In the data rows, 128 means zero.
Here are some points, one per row:
[ 68  91 114 166  94 104 119 164 149  74  99 120 140  89 149 122 131 183
 121  97 107 145 189 125 160  78  54 133 105 118 135 139 149 123  84  76]
[127 225 129 155  93 148 109 130 144 163 144 150 160 201  19  92 140 144
 107  72  81 121 124 157 151 160 102  75 195 147 114  73 162 136 158 133]
[100 170  96 122 205 154 127 148 164  79  90 151 133 175 110  85 142 140
  76  83 145  84 120 101 182 184  79 144  93 119 171 105  72 177  88 164]
[176 122 157 167 112  76 188 168 180 162 126 124 105 101 143 168 123 134
 146 145 119 163 171 215 141 217 103  88 129 187 176 151 142 110  88 179]
[119  97 193  76 154 112 122 149 172 116 149  45 150 165 206 159 137 124
 141  42  31 114 100  77  93 126 173 107 113 167 134 115  81 156  34 127]
[130 158 109  52 103 126 144 138 140 139 126 149  24 144 112 116  90 107
 194 157  74 112 126 174  95 124 119  80  72 146  72 136 107 109 135 100]
[132 108 179 100  69 119 107  42 164 195  66 172 117 126 129 138 100 126
 219  66 131 160  85 103 144 146 121 130 127 131 147 169 160 129 124 108]
[ 95 191 161 149 188 134 135 121  86  40 155  33 111  44  81 176  61 234
 113 142  76 164 131 140 196  73 142  85 177 134 178 194  93 143 150 170]
[ 65 136 130  55 133  69 154 124 197 155 123 116 151 119 145 171 138 120
  95  78 151 203 119 112  88 164  92 114 177 149 107 152 127  51  71 217]
[ 86 153  95  74 113  75  75 162  96 137 165  66  75 143  85  95 163 141
 183 131 177 138 115  62  99 120 146  85 180   8 204 173 136 176 172 123]
[190 129 159 168 138 120 122  64 114 126 150 133 133 165 160  94 186 141
  76 132 195 161  80 166  93 132  52 181 168 182 178 163  85 180 208 130]
[126 167 102  72 131 124  80 102 134 150  88 136 151  74 151  65 146 128
 143  62 205 168 131 154 205 111 138 124 104 136 126 106 129 183 126 199]
[138 138  88 154 186 139 127  86 136 184  65 104 175 171 132 103  97 200
 168 102 104 147 182 117  56 185 114  73 137 111  36 152 156 205 185  95]
[138 135  99 117 146 120 139 130 165 165  74 102  99 149 102 129 151  52
 136 117 150 105 138 129 130 120 140 152  79 159 172 107 176 194 117 217]
[124 102  95 174 162 197 128  57 207 125 181 166 157  90 166 111  80 100
 207 170 166 121 149 242 174 133 172 125 105  65 138 176  91 121 131 138]
[137  75 184 140 178 169 133 201  86 125 142 182 139 124 122  49 124 115
 160  95  65 145  57 134 128 108  26 104  48 154 132 164 148 132 143  77]
[ 57 135 120 147 115 182  89 113 138 182 180 171 116 138  49  98 157 154
  86 118 108 144 127  66  81 154 191  68 107 132 105 123  95  77 128 101]
[122 185 174 140 134  95 100  89  53  95 193 119 150 119 144 245 149 123
 104 131 147 184 180 133 143 120 150 197  72  82 102 145 146 109 148 124]
[149 156 131 148  92 161  98 107 183 166 118 161 196 123 124 151  71  99
 133 122  90  90 100  96 146 185 143 125 101 127 139  95 231 135 173 146]
[104 161 126  79 105 125 174 206 190 184 154 115 152 154 142  85 100 131
  82 169 120 188 140 157 150 110 159 204 100 119 120 102 102 139 164 110]
[120 108 115 110 133 157  74  89 142 152  96 156  95  88 113 180 109 198
  17 131 146 125  98 148 113 179  55  59 153 118 107 155 203  97 119  76]
[111  98  95 101 194  95  80 200 163 139  78 152  95 122 149 168 187  96
 139 112 204  59 153 148 119  95 152  53  56 121 148 139 145 182 141 125]
[128  75  72 214 120  74  71 118 141  32  57 115  75 164  57  96  81 152
 116  60 165 160 119 212 119  62 183 211  72  88  38 117 193 114  62 132]
[ 73 141 163 118  95 133  94 129  97  84 116 135  66  75 129 121 109  10
 143 134 112 138 144 120 156 158 113 141 168 144 174  68 130 119 118 148]
[ 79 142 122 174  67 165 107 144 177  87 115  92 134  70 115 133 147 136
 147 133  34  30 228 131 143 139 116 157 111  91 158 112 124 178 164  95]
[ 94 192 227 186 153 105 172 130 122 110 123 243  65 206 147 194 104 255
 153 127 142 131 122 108 156  55 238 159 103 182 228  91 176 136 150  93]
[117  62 166  69 177 201 138 119 157 105 131 134 195 127 122 117 100  59
  73 189  94 152  83 198  98  32 218 168 233 161 133 187 211 202 122  85]
[ 67  80  42 149 164 143 179  69 105 141 124 123 146 107  88  98  91  93
  88  90 190  96 106  82 134 148 178 126  82 147 205 143  47 148  57 142]
[185  94 136 125 139 125 205 165  58 162  58 140 132  92  84 130 100 110
  89 134 100  90  96 125 100 124 149 147  96  26 174 111 120  28 177 110]
[ 89 173 192 130 164 129  46 134  41 186  65 118 133 199 167 149 122  83
 101 168 142 122 154 154 178 127 116 166 110 179 133 123  57 116  79  93]
[104 128  46 197 189 135  82 175 117 124 117 106 160 150 103 190 119 138
 169 194  70 201 159 150  89 161 163 169 135 161 163  72 147  87 141 177]
[101 114 167 199 144 158 176 189  55 120 161 119 102 114 161  52 219 103
 165 130 111 123  22 173 105 158 114 107 120  59 102 117 178  98 114 124]
[ 82 151 127 152  41  47 149 103 178  94 202 100 148 114 118 232 127  94
 142 164 131  68  66  89  98  95 100 194  97 147  75 126 103 201 153 140]
[184 187  84  90 167  19  79 115 119 148 149 149 165  86  67 125 203 115
 165 195 159 105  96 125  78 115 147  81 103 157 152 142 143 102 112  96]
[128 111  74  91 103 120  87 127  94 143 174 249 166  71 194 106  86 187
  90 128  71  71 100 101  84 138 121 123 131 136 133  93 150 116 124 183]
[ 32  74  95 168  43 161 180 120  79 148  69 113 153 102 163  81 200 127
  99 216 188 165 171  72 153 145 159 132 149 164 124 111 154 131 113 119]
[192 232 102 165 108 181 130 138 100 179  77  85 117 101 124 143 129 120
 176 143 148 116  66 160 126 161 111 181 179  86 108 153 114 104  19  69]
[139 135 143 166 251 145  79 116 127 169 142 105 129  41 173 153 121 109
 149 152 139  79 123  87 112  94  88 136 158 147  78  29 135 127 114 108]
[182 154 104 128 135 100 147 203 169 125 128  97 151 112 151 137 118 165
 122 147 106 103  62  73 134 123  86 125 114  58 130 165 162  92  86 143]
[104 134 186 215  52  76 112 122  63 127 140 160 204 123 121  69  72  60
 142 107 107 175 112 123  79 121  80  90  89  76 171 203 125  96 135 110]
[177 179 122 172  89 152 207 120 123  55 125 140  85  94 136 136 153  62
 110 114 106 177 133  97 112  67 146  41 132 138  97  69 106 161  78 175]
[121 105 166 120 128  91 159 134 164 111 133 108  58 139 173 129 102 144
 135 170 206  97 137 160  96 175 123  65 157 127 131  82 103 130 117 100]
[128 126 119 145 159 188 153 110 102  92 122 133 183 197 113 192 153  88
 120 137 146 112 191  97  82 128  73  82  58 159 132 189 124 133 148 185]
[154 114 171 128 146 147 150 114 244  79 132 117 124 159  96 136 196  72
 104  99 144 148 171 151 128  84 126 126 192 107 156 135 108  47 183  45]
[136  74  83 122 138  78 167  79 107 125  94 157 127 144 129 152 213 126
 111 110  73 139  87 169 162  79  89 171 169  85 103 112  67 180 193 109]
[138 129 173 154  92 223 132 124 127 163 121 161 143  79 125 215 145 131
 109  61 150 147  74 125 133 158 210  29 117  86  65 110  96 129 166 102]
[ 88  66 139 136 111 127 163 188 133 210 129 138 148 114 107 167 115 168
 176 108 170 171 170 125 195  62  50 157 168 115  79  77  95 158 155 165]
[206 102 187 107  89 159  98  92 131 100  96 111 174 118 171 104 179 173
 191 180 130 152 115  78  71 156 119 108 136  51 187  64 151 182  70 142]
[155 132 188 153 123 125 136 145 103 172 126  61 182 179 126  35  39 120
 167 103 130 100 125  80  72  84 134 117 125  74  90 128 128  63 161 118]
[ 16 105  67  89 157 153 134  68 133  83 158  66 106 151 166 176 133 150
 186 126 117 175 109 175  58 117  95 146 115 194 157 102 160  52 184 108]
[158  55 123  81 175  86 198 100  86 145 221 158 134 172  66 160 147 113
 132 124 111 114 225 112 138 196 102 138 162  84 143  77 160 164   8  98]
[147 158 168  32 127 140 106 119  97 171 116 134  77 100  54 101 142 138
 102 178  36 219 122 141 123 149 132 106  63 126 101 140 146 159 136 171]
[156 119  94 100 144  80 184  99 115 103 156 123 147 163 101 128  62 124
 151 181 179 179 100 114 157 163 137  66 129 141 115  34  73 155 162 106]
[125  67 199 132  95 157  71 151 141  18  99  72 178 139  25 104 146 210
 141  93 183  86  65 155 122 139 133 221  92 152 114  64 139  65 152 173]
[ 93 178 127 124 194  80 178 142 190  91 108 180 158 136 168  70 207 118
 173 144  93 129 120 116 173 181 185 163 181 118  91 177  76  80 162 145]
[111 177  69  84  73 200 169  85 122 129 180 104 149 227 183 132 125 166
 113 167 129  83 111 216 165  61  78 130 113  89 157 122 124 118  82 127]
[189 142 137  80 140 216 139 128 235  91 173 148 138 129 134  93 128 138
  63 192 164 199 169  93 119  93 144 205  87  87 149 203 158 126 126  81]
[165 144 111 100 123  64  75 106  89  66 110 118 128 110 217 108  77  75
  38  67  96 144 176 178  95 183 148 111 148 110 175  49  95 141 159  75]
[139 167 128 155 139  97 179 153 116 231 199  90 124  91 124  87 106  87
  84  99 160  78 106 158  97  59 105  91 137 141 188 128 192 109 148 171]
[110 142 120 111 162 145 123 216  86  56 176 165 133 167 188 171  77  78
 132 120 194 137 137  95 185 199 116 144 147  91  39 160 175 141 173 159]
[165 126  87 105 173 141 165 115 143 164  76 119  79 116 105 153  77 106
 123 129 127 120  93  36 137 126  86 161 175 106 187 134  89 116 154 115]
[130 149 170  99 147 121 224  47  64  85 156 115  87  76 143 102 127 206
 168  99 149  75 190 116 154 142 179 185 118 201 119 167 189 115 187 119]
Along one direction, these points spread out more than along any other. Take the direction at right angles to it along which they spread out most. Go by this last direction. For each point below, how far along it does it lie, from 0 to 99? The average is 50, and the first point in the table lies past the average. One standard deviation of the points above along it is 16.
[157  99  85 129 107 141  95  95 117 176 207 136  75 102 100 141 149 118
 156  64  68 126  81  94 198 195 149 160 115 165 132 155 133 110 132  45] 52
[124 192 119 154  87 109 160 151 140  65 100 146 109  76 116  81 119 165
  97 141 142  96 140 123  55 133 107 181 100 198  43 145 107 170 118  80] 58
[ 98  65 161 158 140  97  97 183 165 164 183 172 151 115 110 113 110 175
 108 172 154 140 128 184  94 140 178 154 178 126 143 187  66 192  99 111] 52
[162  97 106 115  60 180 110 191  80 110  91 140  61 170 130 185 109 126
 148 118 136  87 142 152  36 169 144 178 184 151 131 189  60 150 146 198] 46
[116  79 221  72 119 114 106 109 134 125  90 109  98 117  74 120  92  83
 102 177 147  71 175 122 165 147 100 107  93 155  72 121  81 114  92 151] 39
[141 109  82  70  71  94 163 172  66 140  58  63 234 128 156 166 175 141
 109 111 121  79 139 184 193 127 180 101  97 162 111 147 112 117 129  94] 44
[155 173  91 102 112 166 118 170  91 165 154 129 102  99 164 129 133 105
 162  36 154 161 177  69  81  76 122 156 149 159 116  93 121 126  82  84] 41
[117 137 149 108 139 128 113  71 115 124 130 218 141 149 118 108 171 141
 130 143  99  55 187 164 122  52 134 143 234  84  89 168 117  87  99 211] 53
[106 105 127 201 131  96 107  76 145 185 113  77  42 194 156 122 119 123
  69 173  67 114  68  70 176 156 130  96 155 107  84 156 212 141 140 134] 52
[196  93  69 118  91 103  70 169 111  43 107 168 165 153 116 127  87  95
 180 169 144 137 118  58 216  79 117  67 200 237 132 130 136  92  98 106] 42
[183  71 104 161 105 110  85  89 145 148 125 134  84 146 204 110 151 159
 118 172  86 150 166  98 161  84 132 128  69 135 113 115  41  73 148 189] 45
[214  80 110 150  97 149  81 159 112 147 196  61  81 144 155  92 177 143
  89 108 160 107 182 128 174 132 167 119 133 189 114 144 126 115 157 181] 45
